Every row has a hidden score. In each pair, how much higher is the second row's than the first's? 20 means about the same, 40 much higher and 0 much lower. The score is a weighted sum of the row's numbers plus the product of two more (or one squared), each taken from its middle value.
<-0.89  0.88  1.70  1.69 -0.70  0.23 -0.87  0.29 -0.55 -0.56>
<-0.87  0.10 -0.64 -0.65  0.08 -0.17 -0.59 -0.73 -0.52 -0.33> -> 19
<-0.42 -0.23  0.65  0.85 -0.60  0.03 -0.17 -0.06 -0.40  0.09>
<-0.68  0.37  1.16  0.61 -0.03 -0.76 -0.43  1.30 -0.37 -0.59> -> 29
<-0.72  0.00 -0.68 -0.45 -0.64  1.34 -0.23 -0.60 -0.52 -0.35>
<-0.72  0.16 -0.49 -0.38 -0.79  2.29 -0.40 -0.71 -0.62 -0.36> -> 19
<-0.83  0.45  4.65  5.66 -0.68  2.46 -0.71  0.05 -0.54 -0.59>
<-0.90  0.04 -0.34 -0.34 -0.65  3.67 -0.13 -0.59 -0.58 -0.39> -> 31
< 1.04 -0.14  0.43 -0.10  1.26 -0.81 -0.33  1.38  1.53 -0.48>
< 1.30 -0.24 -0.61 -0.57  0.27 -0.62  2.12 -0.06 -0.30  1.51> -> 17
<-0.83 -0.08 -0.68 -0.63 -0.75  1.43 -0.28 -0.69 -0.56  0.03>
< 0.69 -0.20 -0.28 -0.58  1.47 -0.83 -0.37  0.67  1.31 -0.43> -> 18
<-0.58 -0.12  1.09  0.64 -0.15 -0.73 -0.60  0.69 -0.32 -0.43>
<-0.80  0.52  1.84  1.49 -0.21 -0.47 -0.75  1.15 -0.47 -0.48> -> 22
<-0.87  0.52  1.65  1.44 -0.71  0.23 -0.60  0.36 -0.51 -0.56>
<-0.84  0.07 -0.85 -0.70 -0.70  2.36 -0.21 -0.74 -0.56  0.03> -> 20
< 2.20 -0.19 -0.51 -0.54  1.88 -0.84 -0.72  1.59  4.17 -0.54>
<-0.16  0.07 -0.67 -0.60  0.01 -0.55  0.10 -0.50 -0.49  0.14> -> 12
< 0.52 -0.11  0.17 -0.27  0.35 -0.90  0.97  0.49 -0.47 -0.17>
<-0.72  0.03 -0.66 -0.56 -0.48  0.61 -0.48 -0.64 -0.48 -0.34> -> 12
<-0.69 -0.03 -0.50 -0.47  0.10 -0.20 -0.38 -0.67 -0.34 -0.53>
<-0.21 -0.07 -0.17 -0.16  0.41 -0.91 -0.58 -0.05  0.34 -0.56> -> 21
< 0.79 -0.11 -0.22 -0.45  1.16 -0.90 -0.27  0.63  0.97 -0.44>
<-0.88  0.10 -0.86 -0.54 -0.49  1.00 -0.58 -0.66 -0.45 -0.28> -> 18
<-0.92 -0.07  0.76  0.63 -0.71 -0.05 -0.65  0.03 -0.21 -0.51>
<-0.35 -0.18 -0.33 -0.52 -0.04 -0.67 -0.39 -0.05 -0.38 -0.24> -> 20
< 0.49 -0.09 -0.01 -0.32  0.42 -1.01  0.18  0.28 -0.05 -0.10>
< 0.97 -0.20  0.63 -0.47  1.23 -0.86 -0.62  1.50  2.10 -0.54> -> 21
<-0.74 -0.01 -0.01 -0.13 -0.52  1.06 -0.33  0.07 -0.41 -0.51>
<-0.56 -0.04  2.12  2.56 -0.64  0.66 -0.77  0.34 -0.29 -0.18> -> 13
<-0.58 -0.10  1.20  1.00 -0.61 -0.11 -0.36 -0.21 -0.42 -0.02>
<-0.78 -0.11 -0.70 -0.57 -0.72  0.96 -0.55 -0.66 -0.34 -0.12> -> 24
<-0.86  0.22  0.58  0.00 -0.40 -0.34 -0.75  0.30 -0.34 -0.60>
<-0.57  0.03 -0.63 -0.57 -0.61  0.23 -0.26 -0.63 -0.54  0.18> -> 18
<-0.01 -0.11  0.04 -0.56  0.48 -0.87 -0.22 -0.26 -0.30 -0.37>
<-0.53 -0.15 -0.82 -0.62 -0.71  0.43 -0.35 -0.65 -0.54  0.20> -> 24
<-0.83  1.76  4.72  5.29 -0.72  1.80 -0.82  0.57 -0.46 -0.59>
< 0.16 -0.19  0.15 -0.59  0.81 -0.84 -0.77  0.65  1.56 -0.47> -> 25
< 2.17 -0.12 -0.76 -0.68  1.40 -0.92  2.77 -0.12 -0.48  1.78>
< 0.36 -0.15 -0.76 -0.58  0.26 -0.97  0.09 -0.36 -0.23  0.24> -> 11
< 1.64 -0.20 -0.70 -0.55  1.11 -0.81 -0.38  0.56  3.04 -0.41>
<-0.55 -0.20 -0.78 -0.60 -0.21  0.28 -0.22 -0.63 -0.45  0.17> -> 17
< 0.38 -0.08 -0.66 -0.62 -0.01 -0.54  0.67 -0.69 -0.43  0.73>
< 1.99 -0.21 -0.69 -0.66  0.18 -0.77  2.64 -0.46 -0.25  2.74> -> 19
< 2.60 -0.16 -0.68 -0.60  0.52 -0.79  4.22 -0.71 -0.57  3.69>
<-0.80 -0.06 -0.74 -0.54 -0.69  1.07 -0.42 -0.71 -0.45 -0.13> -> 26
< 0.70 -0.17 -0.80 -0.71  0.67 -0.83 -0.69  0.10  2.10 -0.48>
<-0.75 -0.13  1.39  1.29 -0.67 -0.20 -0.80  0.20  0.18 -0.57> -> 18
<-0.09 -0.16 -0.42 -0.57  0.50 -0.79  0.03 -0.37 -0.57 -0.20>
<-0.60 -0.15 -0.41 -0.47 -0.43  0.12 -0.05 -0.50 -0.47  0.14> -> 24
<-0.80  0.11 -0.51 -0.34 -0.22 -0.38 -0.60 -0.54 -0.48 -0.33>
<-0.83 -0.04 -0.70 -0.48 -0.61  1.18 -0.53 -0.70 -0.51 -0.24> -> 20
< 0.32 -0.22  0.54 -0.29  0.45 -0.92 -0.52  0.67  1.07 -0.58>
<-0.74 -0.03 -0.71 -0.70 -0.55  0.99 -0.13 -0.83 -0.46 -0.10> -> 19
<-0.83  0.03  0.99  0.61 -0.28 -0.52 -0.75  0.27  0.01 -0.57>
<-0.43 -0.13 -0.77 -0.59  0.36 -0.81 -0.74 -0.54  0.58 -0.50> -> 18
< 1.49 -0.12 -0.73 -0.59 -0.42 -0.28  2.02 -0.49  0.00  2.64>
< 0.70 -0.09 -0.70 -0.54  0.44 -0.77 -0.75  0.36  2.17 -0.60> -> 24
< 1.13 -0.10 -0.69 -0.40 -0.22 -0.30  2.01 -0.28 -0.26  1.69>
< 1.09 -0.09 -0.78 -0.49 -0.51 -0.23  2.18 -0.41 -0.41  2.41> -> 19
<-0.18 -0.07  0.77  0.62 -0.08 -0.69 -0.40  0.87  0.01 -0.64>
< 0.09 -0.15  0.02 -0.55 -0.47 -0.57  0.59 -0.14 -0.49  0.55> -> 17
<-0.72  0.13 -0.68 -0.55 -0.81  1.63 -0.41 -0.69 -0.44 -0.34>
<-0.52 -0.26 -0.62 -0.46 -0.62  0.72  0.18 -0.63 -0.49  0.59> -> 21
<-0.65  0.03 -0.67 -0.64  0.78 -0.77 -0.59 -0.66 -0.39 -0.44>
<-0.79  0.04  0.70  1.07 -0.60  0.85 -0.83 -0.61 -0.55 -0.53> -> 18
< 1.49 -0.07 -0.74 -0.68 -0.18 -0.71  2.36 -0.67 -0.65  3.23>
<-0.41  0.09  1.27  0.96 -0.32 -0.85 -0.23  1.17 -0.46 -0.53> -> 28
<-0.55 -0.35 -0.52 -0.71 -0.78  1.07  0.05 -0.75 -0.49  0.75>
<-0.68  0.11 -0.81 -0.65 -0.40  0.34 -0.53 -0.57 -0.19 -0.37> -> 15
<-0.76  0.06 -0.13 -0.11 -0.47 -0.18 -0.70 -0.38 -0.35 -0.49>
<-0.74  1.51  3.74  4.17 -0.83  1.06 -0.59  0.86 -0.44 -0.56> -> 25
< 0.15 -0.15  0.60  0.20  0.40 -0.87 -0.46  1.11  0.79 -0.46>
<-0.91 -0.02 -0.70 -0.59 -0.71  1.75 -0.26 -0.82 -0.45  0.05> -> 18
< 1.91 -0.14 -0.65 -0.60  0.96 -0.95  1.91  0.30 -0.07  0.99>
< 0.72 -0.08 -0.42 -0.54  0.42 -0.71  1.12  0.20 -0.48  0.01> -> 16
<-0.72  0.32  0.52  0.24 -0.22 -0.30 -0.36  0.52 -0.50 -0.60>
<-0.72  0.01 -0.67 -0.54 -0.03  0.07 -0.45 -0.81 -0.49 -0.47> -> 14
< 2.70 -0.06 -0.72 -0.60 -0.01 -0.71  3.63 -0.78 -0.34  4.19>
<-0.65  0.12  2.49  2.98 -0.71  0.67 -0.79  0.75 -0.54 -0.42> -> 23
<-0.43 -0.03 -0.69 -0.57  0.05 -0.18 -0.02 -0.53 -0.51 -0.13>
<-0.89  0.09  0.37  0.33 -0.68  1.85 -0.73 -0.39 -0.52 -0.48> -> 19
<-0.81  0.53 -0.53 -0.66 -0.55  3.33 -0.13 -0.73 -0.62 -0.33>
< 0.38 -0.19 -0.80 -0.58  0.64 -0.89 -0.46 -0.33  1.24 -0.47> -> 19
< 0.46 -0.15  0.04 -0.42  1.24 -0.91 -0.36  0.31  0.52 -0.51>
<-0.85  0.36  1.62  0.92 -0.45 -0.55 -0.69  0.83 -0.38 -0.56> -> 26
< 1.84 -0.05 -0.40 -0.53  1.52 -1.03 -0.35  1.47  3.46 -0.55>
<-0.86  0.07 -0.74 -0.57 -0.50  0.52 -0.60 -0.65 -0.54 -0.49> -> 11
< 0.51 -0.06 -0.02 -0.62  0.94 -0.87  0.52  0.60 -0.39 -0.47>
<-0.56 -0.11 -0.79 -0.50  0.92 -0.82 -0.57 -0.74 -0.43 -0.34> -> 7
< 2.34 -0.17 -0.73 -0.56  0.13 -0.77  3.32 -0.53 -0.51  3.70>
< 1.19 -0.12 -0.63 -0.62 -0.66 -0.09  2.18 -0.69 -0.60  3.26> -> 27
< 1.66 -0.06 -0.60 -0.64  1.19 -0.90  1.44  0.05  0.01  0.95>
< 0.66 -0.14 -0.26 -0.23 -0.10 -0.83  0.58 -0.15  0.23  0.89> -> 15
<-0.32 -0.12 -0.51 -0.52 -0.48 -0.44 -0.06 -0.50 -0.58  0.47>
<-0.90  0.06 -0.70 -0.51 -0.37  0.23 -0.54 -0.66 -0.52 -0.27> -> 19
<-0.88  0.31 -0.16 -0.18 -0.78  2.10 -0.76 -0.59 -0.48 -0.54>
<-0.90  0.03 -0.82 -0.58 -0.44  1.10 -0.36 -0.53 -0.42 -0.57> -> 21
<-0.82  0.75  2.40  2.40 -0.66  0.18 -0.64  1.33 -0.53 -0.54>
< 1.60 -0.06 -0.63 -0.66  0.42 -0.59  1.72  0.13  0.08  1.00> -> 22
< 2.02 -0.11 -0.23 -0.58  2.08 -0.92 -0.27  1.29  2.91 -0.55>
< 0.54  0.03 -0.82 -0.67  1.08 -0.84 -0.33 -0.21  0.98 -0.34> -> 11
< 2.13 -0.14 -0.59 -0.52  0.79 -0.91  2.79  0.04 -0.37  1.92>
<-0.31 -0.12  0.86  0.13  0.12 -0.79 -0.83  0.68  0.23 -0.59> -> 13
<-0.21 -0.06 -0.85 -0.61  0.03 -0.43 -0.39 -0.61 -0.12 -0.25>
<-0.89  0.06  0.53  1.04 -0.58  0.33 -0.75 -0.36 -0.44 -0.42> -> 18
<-0.73 -0.15  1.94  1.21 -0.51 -0.24 -0.82  0.88 -0.39 -0.55>
<-0.82  0.04 -0.44 -0.46 -0.79  1.37 -0.38 -0.73 -0.60 -0.38> -> 19
< 1.57 -0.15 -0.75 -0.47  1.71 -0.80 -0.44  0.64  3.01 -0.53>
< 0.14  0.02  0.27 -0.09  0.17 -0.69  0.76  0.64 -0.56 -0.35> -> 27
<-0.63  0.34  1.79  1.19 -0.03 -0.96 -0.41  1.43 -0.52 -0.55>
<-0.82  0.15  2.63  2.93 -0.76  0.94 -0.90 -0.01 -0.57 -0.63> -> 6
<-0.64  0.13 -0.46 -0.60 -0.75  3.13 -0.29 -0.80 -0.48 -0.03>
<-0.82  0.16  0.78  0.67 -0.70  0.34 -0.71 -0.07 -0.50 -0.43> -> 21
<-0.81 -0.01 -0.76 -0.59 -0.13 -0.05 -0.67 -0.59 -0.49 -0.40>
<-0.55 -0.04 -0.59 -0.55  1.02 -0.80 -0.58 -0.58 -0.36 -0.52> -> 15
<-0.84  0.28  0.87  0.81 -0.40 -0.06 -0.72  0.40 -0.57 -0.46>
<-0.79  0.01 -0.73 -0.52 -0.76  1.80 -0.31 -0.71 -0.51 -0.25> -> 18
< 1.28 -0.12 -0.69 -0.66  0.11 -0.27  2.84 -0.67 -0.55  2.24>
< 2.40 -0.25 -0.17 -0.60  2.38 -0.88 -0.47  1.82  3.63 -0.50> -> 32
<-0.78  0.18 -0.56 -0.53 -0.68  1.78 -0.66 -0.67 -0.55 -0.63>
<-0.72  0.06  1.60  0.66 -0.13 -0.79 -0.79  1.28 -0.06 -0.60> -> 25
<-0.56  0.07  0.03 -0.33  0.18 -0.73 -0.28  0.35 -0.49 -0.53>
<-0.36 -0.20  0.75  0.48 -0.69 -0.31 -0.32 -0.22 -0.54 -0.08> -> 16
< 0.29 -0.14 -0.85 -0.57  0.96 -0.95 -0.33 -0.50  0.38 -0.32>
<-0.83 -0.01  2.12  1.91 -0.77  0.17 -0.68  0.80 -0.22 -0.51> -> 23
<-0.37 -0.08 -0.59 -0.65  0.38 -0.84 -0.66 -0.63 -0.31 -0.29>
< 0.48 -0.22  0.11 -0.30  0.15 -0.63  1.16  0.63 -0.49 -0.16> -> 33
< 1.39 -0.09 -0.83 -0.50  1.93 -0.93 -0.48  0.60  2.85 -0.48>
< 0.24 -0.11  0.07  0.62 -0.70  0.21  0.39 -0.64 -0.12  1.89> -> 20
<-0.72 -0.06 -0.94 -0.22 -0.71  0.59 -0.55 -0.72 -0.43  0.40>
<-0.87 -0.02  0.76  0.60 -0.73 -0.17 -0.81 -0.15 -0.47 -0.43> -> 19
<-0.82  0.36  1.93  1.51 -0.48 -0.44 -0.67  0.88 -0.36 -0.58>
< 2.49 -0.10 -0.27 -0.61  2.32 -0.91 -0.39  1.83  3.91 -0.48> -> 28
